Named moves (each a turn or a mirror), then the moves between two rows, first move first; the first pair answered
pagu (before -> after):
[ -3  -8  -2  20 -11 -10 -12  12  -5  -8  -2 -13   2 -12 -11   6 -13   3
   9 -11  -6  -8 -20  -6   1  17   0   3  -5 -31  -9  -3 -14   3 -15   9
   4] -> [-15 -13 -15   0   6 -14  -3   8  -4 -28   9  11   7 -13 -10  14  -7  10
  15 -17  -2  -2  -1 -24  18   7   1   1   1  -2  -4  -2  11   0  -8   6
   3]
[  2   8   2   4   2  -6  -4  -5   3  -1   0   8   2  -2   8   4  -5  12
  -6   5  -2   1   4  -4 -10  15   9   2  -1  15   0   3 -11 -10   1   5
 -11] -> [  2   8   3   5   0  -5  -5  -5   4   1   1   7   4  -1   6   3  -5  10
  -7   5  -2   1   3  -3 -12  14   9   1   1  13   2   4 -12  -9   1   5
 -11]
[ -3  -6   4   9 -11  -5 -10  -1 -11  -1  12  -3  -2   2   3  -3   8  -8
 -10   8   2   4  -6   8 -10   8  -6  -5 -10   1 -15  -8  -4   1 -16   8
   0] -> [ -7  -9  -4   0  -4  -4  -6  -3 -12 -11  17   9   1   2   4   1  11  -4
  -6   4   5   7   3   1  -2   3  -6  -6  -7  14 -14  -9   8  -2 -12   6
  -1]
moviv (before -> after):
[  3  15  12  -7 -12  16  -7   9  -3  18 -10 -13   0   0   0  20   7  17
 -16  16  -8  -9  -2 -17  -7   1   2 -16  16   8   6  -3 -18  -7  15  13
   2] -> [-14  12  -2 -21  15   4  -5   0   1   7  -1   8   3   1  -4   0   3  13
  -4   3   9  -8   6 -22  15 -19   9 -13  18  15  23  -6  10  -9  18  -8
   4]
[  0  19   2   6   6   1   4   3   8  10  -8  -7  -3  -1  -4   4  -4   3
  -5   3   0  -6   1   2  -5  -1  -1  -4  -1  -5   4  -3  -7  -8  13 -14
   1] -> [ -7  -3  -8  -4   6  -8   4  -6  -6 -13   4  11   1  -5  -1   0   5   3
   6  -6   8   9   9  -4   4  -5   0   0   1  11   0  -2  12   2   4  -6
   7]
[-24   7  -8 -24  19  -1 -12   8   5 -14   7   4  -2  12   3   2  21   1
  22 -11   8  -6  17  -8  -7 -15 -22   2  -5  -1  19   2  12  -2  13 -14
 -20] -> [ -9  -6   3 -14 -13   6 -14  11  -9 -20   4  -6   0   4   9  25  29   5
  17  -1  -3   9  14  -8 -23   3 -32   1  -6   3  -4   5  -2   6   0  14
 -20]
[ -6  -2  -7 -11  10   3   2   2   3   1   1   8  -5  -5 -10  -6  -9   4
   9  -2   1  -7  -3  -7   7  -1  -1  -3  -4  -2  10   2   4   0  14  -7
   0] -> [  0 -15  -4  -9 -10   5   0   1  -9  -7   1   8  -4 -10  -5   5  -1   7
  11   1  -5   2  -3  -7  -1   8  -6  -1  -5   4  -4   4  -2   7   4  10
   0]
Lik (before -> after):
[ -1 -10   3  -3   0  -8  -5 -13  -8   5   5  -1 -13  14   6 -15   3 -14
  -4   1  12   4  -8  10  -1  -6   5   4  -5  -7   6   1   2  -7  -9  -8
  -2] -> [  1   0   1  12  -4   4  -6   4   4   8  -2 -11  -7   7  -4  10 -10   5
   1   0  -6  -8 -10  -2   1  11  13  -2 -10 -10  -1   0 -11 -15  -2  -2
  -2]
[ 17   1  -1  -3  11 -13 -15  -2  -7  -9  17   2   2   1  -8  -2 -12   7
 -11  -6   1  -6   4  -3  -2  16  24  -3  18 -21  16   2   7   7 -12  -3
  26] -> [ 16   3  -2  -7   8  -5  -9   4  -3 -13  17   4   5   1  -7  17 -10  16
 -12  -2  -7  -5   9 -15  -1  19  21  -8  19  -8  11   1   8   2  -8   3
  22]
[ -3   6   6 -10   2  -1   6  -2   1   6  -4   2   1   6  12   0   1  -7
 -14  10   7   9   5   4 -11 -10  -7   6   4   9   9   5  -7  -5  11 -15
   4] -> [ -1   8   7   1   1  -4  -3   1   4  11  -6  -9   3   3   6  -8 -11  -8
  -9   6   7   0  -5   7 -11  -3  -1   6  -1  -7   8   5 -11  -4   7 -19
   7]
[-14  -8  -6  16   4   6  -8  13  16  15   0 -23   3  -4  -2 -15  -1   1
   7  -5   8 -13 -14  10  -3   3  13   9  -1 -17   7   9   0   2 -11 -12
   8] -> [-13  -4  -8   6   0  20   4  21  21   7   1 -12   8  -5   2  25   9  18
   0   3  -5  -5   7 -10   1   7   5   1   6  18   0   8   5  -6   5   2
   1]
Pairs:
Each pair is two moves apart.
[ -8 -12  -7  -4   6   0   4  -3  -3 -16  11  14  -2  -2   3   7   8   3
   0  -3   0   7  12 -10   6  -3   1  -2   4  11   0  -2   9  -2   4   5
   1] -> [ -7 -12  -6   6   4  -8  -7  -7  -3  -6   8   1  -6  -1   0 -20  -1  -7
   6  -8   6  -2  -5   6   2  -3   5   2   0 -17   5   0   2   4  -5  -5
   5] | Lik then pagu
[ -4   5   4  -3   3   9   6  -4  -5   6   2   0  -1  -3  -3 -13 -14   5
  11   1   6  -7  -4   9   1  -3  -7  -3   2 -15  -1  -3   3  -7  -2  -7
  -1] -> [  2   2   8   1  -8  12   6  -1  -6   6  -1  -4  -1  -4  -1  -5 -11   7
  10   6  -1  -3  -5  10  -5   3  -9  -3   2 -13  -9  -2  -3  -4  -5   1
   0] | moviv then moviv
[  6  10  -6  -3   7   5  17  -3   5   2  -4  -2  -6  13  -1  -5  -1  -6
  -2   3   1  -5   3   7  -1  -2  -2  -1   0   3   6  -4  -6   2  -3 -16
  -1] -> [  4  -3 -11  -7   5   2  15  -7  -5 -13   4   7  -3   8   0  -2   1  -2
   5  -1   4   4   6   2   3   1  -1   0   0  13  -1  -3   3   6  -9  -8
   1] | Lik then moviv
[  6  -8   4  -7 -11  -5   6 -14 -12  12   0  -2  -9   2  18 -16   7  -6
 -14   8  16  24  -8  13 -13 -10  -7  13  -4  -1  -3  -2   8  13   1   2
   0] -> [  3  -2  -3  13  -9  -4  -7   3  -1  18  -8 -15  -2  -4   3 -15 -17   6
  -1  -2   6   3 -23   7  -7   8   9  11 -15 -27  -6  -2  -6   6   1  -5
   2] | pagu then Lik
[  3  -4 -18  -3   1  -7  -3  -3  -7  -5   2   6   7  -6  -4  -7 -14  -4
  18   0  24  -2   3  -5  14   2  20   7   4 -11 -10   2   8   5 -12  -6
   3] -> [ 10   4 -13   3  -8   4  -1  10  -2   0  -6  -4  10  -8  -6  17 -16   8
  11   6  10  -9   3 -11   8  14  18   1   2  -9 -18   3  -7  -2  -6   3
  -1] | Lik then moviv
